The rows of D fall into several groups, and each row is roughly a mix of its group's hidden directions; some rows fit no group.
D (148 x 10):
[[ -8 -33  11  11  15  -8 -19  59  10 -26]
 [ 14  -8  34 -21  44  21   8  -3  44   6]
 [ 33  20   5  41   1 -17   0   6  46  26]
 [-10 -22 -34  38  -1 -11   6  39  37  -4]
 [  5  34   0   3   5  -8   1 -60  -5  36]
 [-59   0  13  37  -8  -4 -27  11  14  -9]
 [ 12  26 -23  -6 -20  27   9 -55  -9  24]
 [-31 -47 -33  25 -10  -4  -5   8 -33   9]
 [ -1  18  34  16   9  -9 -13 -59   2 -26]
 [-45  -1  -3  34  -7 -33 -42   5  -4  10]
 [-39   4  27  12  -8  19   3 -51   2 -28]
 [  7 -20 -30   6  47 -25  11  25  -8 -35]
 [ 30  42  13  -6 -27  34  20 -18  25  11]
 [ 14  14  35 -61   3  -8  22 -12   9  14]
 [-18  -5  -8 -38 -50   6   2  37   0 -20]
 [-47  32  -7  10 -21  -6  -3 -48   1   4]
 [ 16  31  43   3  -9  19 -12 -35  36  -8]
 [ 40 -23  -4 -31  32  43   5  -1  12 -10]
 [  2 -23  -2  66   7  16 -24 -19  -8  11]
 [ 17 -37 -21 -41   2 -20   7  33  -3 -30]
 [  8   4  40 -17  30  26  18 -20  42  16]
 [-36  23 -10  43 -38  -5 -20 -14  -8  20]
 [  0  14 -34  16 -45 -13  -2 -16 -46  -7]
 [ -4  11  12  28 -22  41  -7 -42  32  17]
 [ 13 -26 -29   9  -7  -3  -6  57  17  29]
 [ 10 -21  17 -47  12 -44  12 -23   3  23]
 [ 48  19 -16 -36 -16  18   5 -35 -15   8]
 [-27  12  -2  16 -27  29  -4 -58  10  10]
 [ -8 -28 -12   0  35 -14 -42 -45  -3  -2]
 [ 19  62   6  16 -26  18  11   1   5 -24]
 [ 10  53 -33  13  -3  23 -26  15 -12 -23]
 [ 26   1 -32 -27 -37  -6  23  -3 -43  -6]
 [ -3  37   8   7  15 -21 -17 -50   0  35]
 [-14  29 -27 -49 -18  -4  32  -6 -13 -23]
 [-45  12  21  22   0 -38 -35   3  15  13]
 [-45  19  -5   2 -25  28 -22 -43   2  -9]
 [  9  13  20  42 -20   7 -13  55  -8  12]
 [ 10 -10   3   8 -23  60   0 -25 -35   6]
 [  3 -11  15  10  32 -34 -23  52   4 -17]
 [  1 -37 -32  -9   6 -13  11  44 -34  20]
 [-38  25  16 -15 -34  38  -6 -27 -15 -14]
 [ 42  42 -26  -5  16  39  -3  -2  -9 -14]
 [ -7  -6 -15  60  -2  17 -24  10  34  15]
 [ 20   3  50 -30  -8  18  20 -21 -34   7]
 [ 55 -23 -11  -3   5  37  -9  11  32   4]
 [ 18 -45 -17 -54   1  10  19 -13   5 -10]
 [ 41 -15  19 -33  25  29  10  33  10 -10]
 [-36 -11 -29  23 -49 -12 -17  21 -11  -9]
 [ 19 -17  27 -23  24   2  56  -4  12 -21]
 [ 47  -9   7 -19  40 -21  26   8 -28  -2]
 [-11  27  31 -58  -1  23  21   2   2  -5]
 [-17 -23 -29  33 -39  23   9   9  28  23]
 [ 23 -32  34 -39  12  -9  -5  37  -8  19]
 [ 27   8  -2 -22   3 -17  33  56 -20  -4]
 [-28 -29 -20  15  14   0 -50  30   3  21]
 [  7 -25 -36  12  50 -22   2  14  -2 -31]
 [ 20 -24  -5 -28 -29  13 -15 -11  53 -16]
 [-58  -8   8 -28   7  17 -24   2   5 -32]
 [ 15 -37  10 -14  35   1  40  21   8 -32]
 [-23  19   4  38  -3  23  -8 -51   6  26]
 [-48  -4  -5  26  -7   3 -21 -48  18 -12]
 [ -6  40  13 -19  28 -31 -37 -26  -8 -14]
 [ 17 -24 -28   6 -17 -17   1  50  13  36]
 [  9  -9   9  16 -19  69  -7   2  -3  23]
 [ 17 -45  -4 -24  -6   5  -1  51 -21  13]
 [ -4  -3 -48 -14  -6 -20  19  52   8  14]
 [-20  -7   9 -15   0 -63   9  30  -6 -23]
 [ 26  -1 -56  21 -18 -33   6  -3   6  22]
 [-29  42   9  36  -3  11   6 -45   2  11]
 [ 27 -48  -2  12  40  26  13   8  -2 -23]
 [ 14  15  48 -10  14  20   0 -52 -11  -5]
 [-20 -16  -2 -54  10 -13  14  14 -42 -15]
 [-13 -30 -47  31  12 -38  11   8  16   2]
 [  3 -30 -50   9  21 -39 -19  16   5  14]
 [-11   2   9  15 -13  19 -21 -64  15  23]
 [ -6 -18  -2  14  37 -35 -29  29  13 -36]
 [-14  46  18   4 -34  22  23 -38   1   5]
 [-36   7  14  26 -12  37 -19 -31  28 -20]
 [ 34  40   9  22 -22  21  10 -17  38  16]
 [-17  35   3  10 -55   4  26 -10 -23  16]
 [ -6  -5 -46  16 -32  -1 -22  28 -38  -5]
 [-26  -1  22  12 -43  11 -21 -32  22  32]
 [ 37  24 -17 -35 -20   3  22  32 -19 -21]
 [ -2 -23 -34  32  -6   2  -4  45  38   5]
 [ -3  32  54 -11   0  23 -25 -30   5 -11]
 [-23 -18 -17  27  25 -54 -19  -5  -2 -21]
 [-44  25  11  27 -25 -35 -17  27  -2   0]
 [ 43  -4 -13  -7 -15  -5  17  45   1  41]
 [ 30  -3  24 -25  35  35  17 -11  35   5]
 [ 18   1 -46   1  -3 -38  28  34  -7  19]
 [ 49  11   6 -27   4  -4  22  43 -19  17]
 [-44  33  20  26 -28 -26 -15  -9   2  19]
 [ 45   0   4 -32  11  37  39  -4   8 -10]
 [  4 -45 -31  28 -13   6  26  34  16  14]
 [  3  22   8 -66 -16  15  27  11   0  -5]
 [ 25 -10 -25 -32  -5 -32  22  46  -4  18]
 [ 28  31  -7 -34  18 -34 -31  22 -14  16]
 [ 34  40   2  -4 -19  18  32   9  29  30]
 [ 26  50  34 -17  11  -1   2  -8  35 -15]
 [ 49 -10   1  19  -2  -6  13  31   7  47]
 [-33  -4  39  22  31   2  -6  18  42   6]
 [-21 -16  14   3   2 -34  -3  57   3 -31]
 [  2  32  16  58  11 -19 -18  -2  -9  28]
 [-51   2 -26  16 -14  -8  -5 -49  -1  -7]
 [-34  -1  -9  31  -4 -47 -41   0 -11  -7]
 [ 29 -11   1 -45   5  -5  12  49  -1 -25]
 [ -1  18  30  21  12 -10 -10 -60  -4 -24]
 [-31 -11  32  -6  27 -36 -28  -8  28  20]
 [-13   6   8  -1  32 -60   9 -24 -19 -21]
 [ 26 -45 -15 -39  13   5   0  32   4 -24]
 [ 17  46  39 -21 -22  19  27  -8 -16   3]
 [-35  29  34 -22   3  31  -6 -25  20 -22]
 [ 40 -19  -8 -34   3  19  47 -12 -14 -12]
 [-20 -23 -45  36  11  -8   8  13 -38  12]
 [-41  22  11 -21 -20  19  -9 -42 -27 -17]
 [ 38   8  37 -48 -18  13   8 -20 -10  -5]
 [ 34  -1  37 -32  -8  10  -5  30  35  20]
 [ -9  11  -3  -6 -58  39  24  10  -8  22]
 [ 38 -17 -15  12  25  57 -15  -4   6   3]
 [ -8   8 -31  22  -4 -26 -55  22 -13 -17]
 [-27  23  23  45  25 -29 -17 -20   5  16]
 [-20 -43 -33  22 -15  -7  15  16 -40 -11]
 [-38  15 -16  37 -28 -22  -6 -36 -10  15]
 [ 12  18   4  -1  32  -5 -60   1  34  -1]
 [-34   4   5  -1 -13 -62   9  23  -9 -20]
 [-11 -27 -20   4 -46 -20 -17  30   1 -35]
 [ 15  10  36 -59  16 -11  19 -13  13  12]
 [ 16  25  36   3  -4  12   3 -60  -9 -15]
 [ 26  33  22  -6 -12  10  50 -29   2 -21]
 [-25  20 -21   4 -50  46   4 -13  -2  -7]
 [ 12 -39 -25  32  -2  -9  43  24  15  11]
 [-37  15  -7 -30 -32  14  15 -48   6   0]
 [  8  53  38 -17 -12  -2   5 -24  25  14]
 [-15  22 -26 -19 -27 -13  18 -56 -12   7]
 [-31   7  -9  21  -1  -4 -59  25  11  22]
 [ 20   0   2 -47   1 -32  37  23 -10 -25]
 [ 40  47   7 -32  -2  21  14   9 -25   8]
 [  7  -3  39 -16  45  11   6   7  48   0]
 [-17 -50 -17  13  -3 -16  36   5 -34 -16]
 [ -3 -22   6  66  21   1 -25  -3   4  17]
 [-14 -29 -27  -1  11 -18  -7  60  10  17]
 [ 18  -1 -50 -20 -19 -23 -27  29 -20 -15]
 [-20 -30 -17  -4  24 -45 -11  44   3   1]
 [ 20 -13   2 -15  -6 -25  48  44 -24   5]
 [ -8  12  38  11  -1  30 -18 -53  -2 -21]
 [-24   1 -26  12 -46  18  -8   4 -30  37]
 [ -3 -58  20  -9  18 -41  -1  11   9  12]
 [ 32 -17   9 -20  16  30  54 -13   4 -13]]
One row of each group comes first, with its name. Which group is each row after those in?
[ 24  24  36 -17  35 -13  -3 -16  39 -20]  X
[ -8 -26  29  -7 -12  55  33   4  19  -6]  U
[-21 -29   3 -49   8  -1   2  10 -46 -16]  A
[ 16   1  15   1  59 -21 -14 -30  -3 -28]  L

[-38  29  34 -17 -28 -15 -32 -21  -2   4]  L
[ -4 -36 -41  35   8 -30  15  19  23   7]  L
[ 35  25  24   3   3  38 -16  34  31  -1]  L
[-27  10  28  32   7  39 -21 -37   9 -10]  A
[  3 -25 -18  41 -14 -48  22   9 -26   1]  U
[-56  -3  15  37 -23  -2   9 -11  -5  28]  X
[-15  62  -7   5 -12   0 -10 -42  11   3]  L
[  0  43   5  35 -20  11 -10 -29 -10  40]  U
[ -3  -7  10  27 -29  52   4 -25  30  16]  L
[ 34   9  31 -36  33  -4  38 -14   5   5]  U
[-19   7 -32  45  19 -47   1 -11   3 -10]  A
[ 21  10 -36   1  10 -34  42  37 -10  -1]  L
